Named moves, each a turn or a mirror, and the order they were made in; the first pair answered:
move dufaz:
-1; 4; -21; -3; -13; -11; -4; -17; -12; -5; -11; -8; -11; -1; 18; 9 => -4; 3; -15; -6; -12; -13; -2; -15; -6; -6; -17; -7; -11; -2; 13; 6
22; -8; -13; 13; -3; 1; -14; 0; -1; -21; 0; -14; -5; -8; 17; 27 => 14; -5; -3; 5; 4; -8; -7; -7; 6; -24; -15; -12; -4; -18; 7; 25
11; 8; -18; -16; -6; -4; 5; -12; -5; 20; -3; 29; 8; -9; -6; 6 => 13; 6; -20; -12; -10; -3; 4; -9; -7; 23; 2; 29; 9; -8; -2; 5
32; 38; 30; -1; 41; 1; 29; 4; 5; -3; -28; -3; 1; -23; -12; 4 => 47; 34; 1; 19; 14; 28; 15; 36; -22; 4; 15; -13; 0; 12; 16; 8
move Fizu:
28; 18; 19; -23; -5; 36; 22; 10; -37; 25; -47; 19; 2; 39; -2; -32 => 44; 14; 11; 2; -12; 43; 9; 24; -49; 11; -27; -4; -6; 45; 10; -18
-23; 3; 31; -3; -7; -28; 15; -22; 12; -20; -21; 11; -16; -16; -9; 5 => 1; 0; 19; 34; -19; -19; -1; -11; -3; -34; 10; -14; -23; -3; 13; 23
-2; -5; -3; 7; -15; -4; -33; 0; -20; -15; -42; -22; -6; 14; 27; 8 => -1; 2; 25; -9; 5; -8; -1; -17; -4; 3; -67; 0; 2; -10; 0; 4
move rosog:
1; -13; 8; -13; -20; 19; 14; 16; -8; 23; 41; 10; -5; 61; -1; 0 => -1; -17; 29; 4; -14; 6; 0; 31; -9; -7; 42; -28; -17; 48; 1; 1
24; 5; 56; -2; 18; 10; -20; 29; -11; -1; -7; 7; -13; 32; -2; -18 => 44; 5; 43; 24; 31; 4; -3; -1; 1; -6; 14; 19; -13; 14; 4; 13
-13; -6; 11; 3; 6; -17; -30; 32; 6; -16; 19; -33; 1; -5; 2; -10 => 18; -3; -17; 14; 14; -9; 3; -13; 13; 4; 41; 14; 16; -10; 0; 31
-11; -5; -15; -24; -22; 44; -47; 8; -18; 1; -30; -15; -11; 31; -1; -1 => 19; -2; -10; 22; -7; 26; -45; -8; -2; -32; -9; -31; -25; 4; 8; 43
move ges:
2; 6; 30; -14; -3; 26; 3; 24; -24; 19; -16; 4; -1; 19; -4; -37 => -16; 8; 11; 6; 7; -1; 5; 24; -1; 21; 49; 6; 24; 10; -10; -15
-24; -6; 4; -1; -22; 2; -32; 18; -2; -16; -17; -64; -13; 23; 11; -13 => -41; -8; -3; 1; -20; -15; -32; 24; 15; -12; 10; -59; -5; 18; 8; -8
-5; -3; -41; -5; 7; -16; -12; -17; 15; -8; 29; 18; -1; -7; 15; 16 => 20; 0; -31; -20; -3; 6; -10; -25; -10; -13; -27; 15; -27; 2; 16; 4
22; -21; 47; 11; 19; 16; 27; 5; 20; 23; -29; 8; 20; -2; -23; 18 => 16; -19; 32; 21; 19; 5; 28; 6; 27; 21; -2; 7; 32; -4; -25; 30
Pairs:
Between the rows of a pair lie 2 to 3 moves.
29; -2; -23; 4; -3; 20; 10; -2; -13; 14; 3; 9; -7; 18; 8; 10 => -7; -7; -1; -6; -8; 0; -21; 22; -15; -18; -13; -34; -19; 11; 5; -10  Fizu, rosog
-8; -14; 12; 3; 0; -17; -22; 10; -2; -43; -27; -43; -25; -14; 9; -5 => -22; -10; 35; 0; 21; -30; -2; -1; 21; -28; -11; -26; -9; -32; -18; -5  ges, Fizu
-17; -8; 6; -23; 2; -7; -11; -51; 17; -8; -21; 8; -16; -35; 4; 4 => 3; -14; -35; 12; -21; 10; -24; -26; 3; 0; 45; -1; -13; -2; 24; 23  ges, dufaz
-10; -15; 14; 13; 17; -7; -38; 21; -41; -12; 19; -57; -20; 12; 4; 16 => -13; -12; 25; 6; 51; -34; -4; -36; -3; -8; 3; -24; -13; -31; -14; 44  Fizu, rosog
47; 3; 0; 15; 12; -7; 33; -14; -19; 45; 29; 37; 0; 14; -9; 4 => -12; -5; -2; -18; 17; -60; 9; -50; 14; 7; -23; 21; -11; -25; -21; 2  dufaz, Fizu, dufaz
-25; -4; 48; -17; 16; -25; 10; 7; 27; 13; 9; 8; 18; -26; -32; -12 => 40; -7; 42; 18; -2; 19; -8; 26; -23; -16; -9; -34; -25; -1; 3; -4  Fizu, ges
10; 12; 26; 13; -22; 31; -30; 46; -37; -35; 57; -36; -8; 15; 10; 5 => 16; 17; -2; -30; -21; 57; 17; 2; -38; 39; 27; 51; 17; 23; 2; -10  ges, rosog, rosog
-46; 8; 24; -50; 15; -5; 21; 0; 18; 49; -1; 51; 37; -9; -28; -25 => -58; -3; 49; -6; 11; -32; -34; 38; 19; -31; 15; -44; 1; -16; -11; -15  rosog, Fizu, Fizu
-16; 5; 37; -35; 14; 0; 0; 3; 5; 31; -52; 20; 18; -4; -57; -17 => 22; 6; 23; 3; 30; -4; 23; -37; 26; 21; -24; 33; 18; -25; -50; 34  rosog, rosog
28; 14; 14; -24; 8; 14; 39; -47; 1; 25; -54; 43; -2; -18; -5; 6 => 46; 10; 42; 27; -6; 25; -6; 21; -28; -28; -29; -40; -32; 0; 15; 3  rosog, Fizu
-25; 7; 14; -5; 11; -22; -5; 5; 8; -16; -7; -7; -11; -18; -1; -8 => -23; 7; 0; -25; 8; -9; 8; -10; 7; 10; -13; 22; 1; -10; -3; -10  rosog, rosog
12; 3; 31; -3; 34; 6; 25; -9; -26; -30; -49; 4; -23; -11; -13; -39 => -54; -3; -22; -2; 14; -16; 3; 27; -7; -6; 52; 14; 27; 16; -8; -38  dufaz, Fizu, ges
45; -17; 21; 39; 3; 13; -12; 16; -5; -21; 3; -21; -15; -25; -5; 14 => 42; -17; 6; 24; -15; 34; -15; 39; -30; 11; 21; -3; -5; 7; 0; -8  Fizu, Fizu, dufaz
18; -15; -13; -30; -5; 24; 26; -24; -14; 50; -30; 70; -4; 11; -3; -10 => 11; -25; 18; -8; -24; 38; -24; 51; -49; 3; -17; -13; -26; 38; 17; -35  dufaz, Fizu, rosog
-15; 22; 51; -23; 9; 30; 24; 2; 13; 47; 1; 38; 24; 4; -21; -24 => -50; 16; 65; -17; 4; 1; -17; 29; 20; -2; -9; -18; 10; -6; -10; -32  rosog, Fizu, Fizu
-23; 1; 52; -10; -2; -11; 11; 29; 11; -9; -27; -12; -11; -14; -9; -21 => -22; 0; 38; -17; -10; 6; 13; 44; -1; 18; -14; -1; 1; 5; -6; -34  dufaz, Fizu
19; -10; 38; 11; 17; 7; 30; -19; 6; -5; -38; 11; 2; -23; -6; 5 => -41; -17; -12; -15; -15; 4; -5; 18; 3; 24; 12; 23; 28; 14; -1; -20  ges, dufaz, Fizu
-26; -5; 36; 5; 7; 2; 14; 20; 9; 8; -14; -15; 13; -16; 1; -21 => -16; -4; 14; 4; 9; 9; 33; 2; 12; 28; -9; 24; 24; -13; 4; -11  rosog, rosog
-20; 11; -4; 14; -22; 3; 2; 28; -23; 36; 60; -4; 33; 18; 7; -7 => -6; 9; 43; 27; -13; -12; -13; 18; -25; -25; -6; -61; -16; -12; 10; -1  ges, Fizu, rosog
-4; 3; -1; 11; 0; 11; -55; 0; -21; 5; -20; -51; -20; 12; 25; -11 => 0; 3; 18; 41; 13; 1; -47; 15; -3; -4; 16; -52; -9; 1; 15; 2  ges, Fizu, Fizu
6; 9; 2; -39; -15; 12; 12; -11; -2; 37; -29; 44; -13; -1; 8; -26 => 0; -3; -31; -31; -37; 15; -21; 3; -17; 23; -6; 21; -16; 23; 29; -20  Fizu, Fizu
-66; -27; -13; -47; -27; 1; -15; 7; -5; -6; -8; 10; -2; -1; 7; -24 => 23; -19; 10; 33; -21; 39; -2; 34; -34; -16; 39; -13; -17; 14; 25; 1  Fizu, rosog, Fizu
-17; -9; -2; 3; 21; -55; 5; -32; 47; -34; 13; -10; 1; -37; 0; 20 => -31; -10; -15; -5; 15; -55; -4; -26; 44; -34; 15; -15; 0; -26; 6; 15  Fizu, Fizu
13; 6; -20; 0; 8; 6; 19; -23; -1; 24; 31; 35; 18; -1; 7; 15 => 9; 1; -40; 12; -4; 1; -2; -15; 0; 12; 39; 15; 8; 6; 17; 21  dufaz, Fizu
18; -8; -21; 5; -50; 16; -26; 15; -12; -14; 6; -19; -2; 13; 3; -13 => -10; -8; 6; -9; -26; -17; -25; -2; 18; -35; -18; -31; -4; -26; -13; -14  rosog, Fizu, rosog
-20; -10; 18; 4; 15; -16; -11; 20; 23; -22; 0; -37; 0; 6; -17; -15 => -19; -11; -31; 2; 10; -25; -2; -20; 39; -8; 13; -4; 7; 7; -5; 18  rosog, Fizu, dufaz
11; -8; 17; -25; -16; 16; 12; 2; -23; 17; -14; -1; 3; 16; 6; -8 => 2; -9; 23; -33; -11; 6; 14; -11; -14; 9; -31; -1; 2; 5; 2; -9  Fizu, Fizu, dufaz
-3; 12; 28; -18; 23; -16; -9; 21; 19; -24; 3; 1; -10; -31; 6; -11 => 35; 14; 5; -9; 24; 0; 11; -11; 12; -8; 3; 29; -12; -27; 17; 14  rosog, ges
13; 2; -41; 11; -33; 38; -1; 0; -16; 47; 57; 34; 20; 28; 4; 18 => -23; 13; 80; -2; 9; 7; 4; 28; 8; 3; -17; -16; 11; -26; -46; -32  Fizu, rosog, Fizu
-13; 3; -20; 14; 11; -10; -5; -11; 12; 4; 36; 19; 13; 1; 1; 13 => -24; 3; -5; 15; 9; -18; -21; 13; 9; -18; 32; -10; 1; -2; 2; 0  rosog, rosog
-53; -3; 6; -31; 20; -41; -13; -21; 14; -17; -29; 0; 11; -29; -1; -3 => -42; -1; -6; -30; 18; -33; 1; -39; 20; 6; -21; 27; 17; -30; -4; 6  rosog, rosog
-25; 22; -18; 4; -26; 2; -17; -16; 5; 6; 11; -7; -18; 18; 5; 16 => -22; 29; 8; -12; -12; 12; 5; -24; 5; 21; -12; 11; -11; 6; -14; 1  dufaz, Fizu, rosog
32; 4; -40; 4; -14; 2; 25; -28; 13; -6; 39; 29; 9; 1; 27; 25 => 35; 4; -9; -30; -6; 4; 38; -46; 8; -11; -33; 34; -9; -16; 12; 4  dufaz, ges
-13; 4; -53; -15; -10; 9; 17; -44; 13; 32; 20; 52; 19; 17; 11; 8 => 9; 4; -57; -7; -24; 32; 7; -35; -10; 20; 1; 36; -4; 35; 32; 11  ges, Fizu, Fizu
16; 0; 36; 4; 21; -8; -2; -17; -2; -26; -21; -24; -17; -6; -11; -20 => -13; -4; -13; -30; 2; -11; -1; -44; 6; 6; -24; 18; 0; 6; -9; -24  rosog, Fizu, Fizu
